[[110 147 155]
 [127 120 134]]
->
[155 120]

[[154 113]
 [119 127]
 [146 135]
 [137 143]
 [133 115]]
->
[113 119]

[[139 122 112 106 116]
 [138 120 113 110 107]
 [142 127 108 103 132]]
->
[116 110 108]

[[125 130 136]
 [152 121 145]]
->
[136 121]

[[115 133 109]
 [107 126 114]]
->
[109 126]

[[132 123 130 111 116]
 [120 155 139 156 141]]
->
[116 156]

[[105 106 112]
 [105 126 121]
 [148 152 144]
 [152 146 152]
 [152 151 151]]
->
[112 126 148]

[[138 151]
 [138 123]
 [126 139]]
->
[151 138]
---
[[147 148 149 149 129 125 148 149 149 149 149]
 [109 109 108 108 127 131 109 108 108 108 108]
 [104 103 103 103 128 130 103 103 103 103 103]]
->
[[149 149 149 149 148 125 129 149 149 148 147]
 [108 108 108 108 109 131 127 108 108 109 109]
 [103 103 103 103 103 130 128 103 103 103 104]]

[[135 141 118 122 128 108 123 134 132 130 134 117]
 [153 142 146 137 125 131 113 150 124 128 126 148]]
->
[[117 134 130 132 134 123 108 128 122 118 141 135]
 [148 126 128 124 150 113 131 125 137 146 142 153]]

[[152 117 110 151]
 [152 119 108 152]
 [151 118 109 151]
 [131 109 119 132]
 [141 108 119 141]
 [157 119 107 156]
 [151 108 118 151]
 [150 109 117 150]
 [132 106 121 132]
 [141 118 110 141]]
->
[[151 110 117 152]
 [152 108 119 152]
 [151 109 118 151]
 [132 119 109 131]
 [141 119 108 141]
 [156 107 119 157]
 [151 118 108 151]
 [150 117 109 150]
 [132 121 106 132]
 [141 110 118 141]]

[[113 153 126 119 121]
 [113 153 110 119 121]
 [113 140 110 119 121]
 [113 145 102 119 121]
 [113 153 135 119 121]
 [113 153 110 119 121]
 [113 153 110 155 121]
 [113 153 105 119 157]]
->
[[121 119 126 153 113]
 [121 119 110 153 113]
 [121 119 110 140 113]
 [121 119 102 145 113]
 [121 119 135 153 113]
 [121 119 110 153 113]
 [121 155 110 153 113]
 [157 119 105 153 113]]

[[118 129 129]
 [138 127 127]
 [131 154 137]
 [124 129 129]
 [127 127 128]
 [135 122 126]
 [138 128 128]
 [121 128 128]]
->
[[129 129 118]
 [127 127 138]
 [137 154 131]
 [129 129 124]
 [128 127 127]
 [126 122 135]
 [128 128 138]
 [128 128 121]]

[[154 114 121 126 118 131 131 128 127 114 120 125 121]
 [124 125 133 132 131 125 132 135 129 131 126 130 112]
 [126 127 131 127 122 128 128 131 129 130 128 129 128]
 [122 126 138 125 121 131 130 138 133 131 127 126 127]
 [118 120 148 126 129 130 134 146 140 131 125 120 121]
 [125 126 123 131 144 122 125 117 129 127 133 121 142]]
->
[[121 125 120 114 127 128 131 131 118 126 121 114 154]
 [112 130 126 131 129 135 132 125 131 132 133 125 124]
 [128 129 128 130 129 131 128 128 122 127 131 127 126]
 [127 126 127 131 133 138 130 131 121 125 138 126 122]
 [121 120 125 131 140 146 134 130 129 126 148 120 118]
 [142 121 133 127 129 117 125 122 144 131 123 126 125]]

[[135 134 125 129 127 113 101]
 [130 125 130 138 126 132 124]]
->
[[101 113 127 129 125 134 135]
 [124 132 126 138 130 125 130]]

[[122 140 117 144 141 121 150 150 148 131 124 135 119]
 [130 124 129 120 126 136 120 111 113 117 133 122 128]
 [128 135 129 130 129 129 133 135 132 121 129 131 118]
 [123 124 133 124 120 126 116 125 124 126 124 130 129]
 [127 118 129 120 131 129 119 121 123 131 125 134 141]
 [132 122 122 123 136 134 128 114 118 125 132 125 137]
 [118 138 108 143 145 125 149 136 137 119 125 129 119]]
->
[[119 135 124 131 148 150 150 121 141 144 117 140 122]
 [128 122 133 117 113 111 120 136 126 120 129 124 130]
 [118 131 129 121 132 135 133 129 129 130 129 135 128]
 [129 130 124 126 124 125 116 126 120 124 133 124 123]
 [141 134 125 131 123 121 119 129 131 120 129 118 127]
 [137 125 132 125 118 114 128 134 136 123 122 122 132]
 [119 129 125 119 137 136 149 125 145 143 108 138 118]]
